x =
[[-17 -10  33  33  65 -28 -14 -18 -59  10  52]
 [ 16   1 -41 -33   5 -43 -27 -31 -16 -35 -10]
 [-28 -15 -27  45  47 -41 -16  -6 -31  -3  69]
 [  2   6 -37   3 -49 -25 -33 -11 -59  -9  -4]
 [-33  52  12   5  -5 -34 -38  22 -54  30 -14]
 [-24  -7 -36 -24  13 -45  29 -13  -5 -50  -2]
 [-32  75 -17  19 -34 -14  -5  -4 -61 -13 -18]
 [ 30 -24 -34  22 -40 -37  -1 -26 -55  41  13]
 [-28 -16 -57  20  24 -37  19  42  -2  15  15]
 [ 21 -11  22   8  -2 -30   7  21 -52 -41  80]
 [-16 -24 -51 -30  38 -12  13  10 -50 -30 -23]
 [ 46  12  -7 -14  58  49  27  13 -63 -14  12]
 [ 44 -27   3  -1 -32 -20 -15  21 -65 -22  28]]
Indices start at 1.
row 1 col 1 => -17
row 1 col 11 => 52
row 4 col 4 => 3
row 7 col 8 => -4
row 13 col 8 => 21
row 11 col 11 => -23
row 12 col 5 => 58
row 8 col 11 => 13
row 1 col 2 => -10
row 12 col 4 => -14
row 11 col 10 => -30
row 1 col 8 => -18
row 3 col 10 => -3
row 10 col 8 => 21
row 5 col 11 => -14
row 5 col 10 => 30
row 13 col 9 => -65
row 7 col 4 => 19
row 2 col 4 => -33
row 12 col 11 => 12
row 9 col 10 => 15
row 10 col 6 => -30
row 5 col 6 => -34
row 3 col 3 => -27
row 6 col 11 => -2
row 10 col 7 => 7
row 8 col 3 => -34
row 9 col 11 => 15
row 12 col 3 => -7
row 11 col 4 => -30
row 4 col 9 => -59
row 13 col 6 => -20
row 2 col 11 => -10
row 10 col 3 => 22

X =
[[10, -7, -57, 34, 7, -1, 24, -22, -2, -19, -16, 0],
 [25, -5, -24, 5, -8, 0, -33, 4, 13, -12, -38, 0],
 [18, -7, -48, 25, 1, -1, 1, -12, 5, -17, -28, 0],
 [18, 3, 33, -33, -17, 0, -68, 30, 16, 7, -26, 0],
 [16, -7, -51, 28, 3, -1, 8, -15, 3, -18, -25, 0],
 [16, -7, -51, 28, 3, -1, 8, -15, 3, -18, -25, 0],
 [-16, 11, 53, -34, -5, 0, -14, 18, -6, 21, 27, -2],
 [12, -7, -55, 32, 6, -1, 19, -20, 0, -19, -19, 0],
 [10, -7, -57, 34, 7, -1, 24, -22, -2, -19, -16, 0],
 [-12, -3, -51, 38, 17, -1, 65, -33, -17, -12, 18, -1],
 [26, -4, -13, -3, -11, 0, -45, 11, 15, -8, -39, 0],
 [21, -6, -41, 19, -2, -1, -11, -7, 8, -16, -32, 0],
 [-21, 1, -35, 30, 17, -1, 71, -31, -21, -5, 33, -2],
 [-8, -4, -55, 40, 15, -1, 61, -33, -14, -14, 12, -1],
 [-21, 11, 46, -27, 0, 0, 3, 10, -10, 20, 35, -2]]
Indices start at 1.
row 1 col 1	10
row 9 col 10	-19
row 1 col 11	-16
row 5 col 5	3
row 2 col 9	13
row 8 col 11	-19
row 11 col 10	-8
row 3 col 6	-1
row 5 col 1	16
row 15 col 11	35
row 10 col 5	17
row 6 col 11	-25
row 11 col 8	11
row 8 col 2	-7
row 7 col 9	-6
row 2 col 6	0
row 1 col 2	-7
row 3 col 5	1
row 3 col 1	18
row 10 col 3	-51
row 12 col 1	21
row 2 col 5	-8
row 4 col 7	-68
row 14 col 12	-1
row 5 col 10	-18
row 3 col 8	-12
row 2 col 11	-38
row 4 col 2	3
row 7 col 10	21
row 7 col 2	11
row 1 col 10	-19
row 4 col 10	7
row 8 col 10	-19
row 12 col 7	-11

arr =
array([[ 16,   9,   5,   1,  -3,   2,  -5,  -1,   4,  -1,  12,  -1,   8,
          3],
       [  1, -25,  55, -40, -67, -29, -21, -83,  20,  20,   0, -43,  33,
         31]])
Rows and columns are counted from 1.
(1, 1) => 16
(2, 5) => -67
(1, 9) => 4
(1, 11) => 12
(1, 2) => 9
(1, 13) => 8
(2, 7) => -21
(2, 12) => -43
(1, 12) => -1
(2, 8) => -83
(1, 3) => 5
(2, 6) => -29
(1, 10) => -1
(1, 7) => -5
(2, 9) => 20
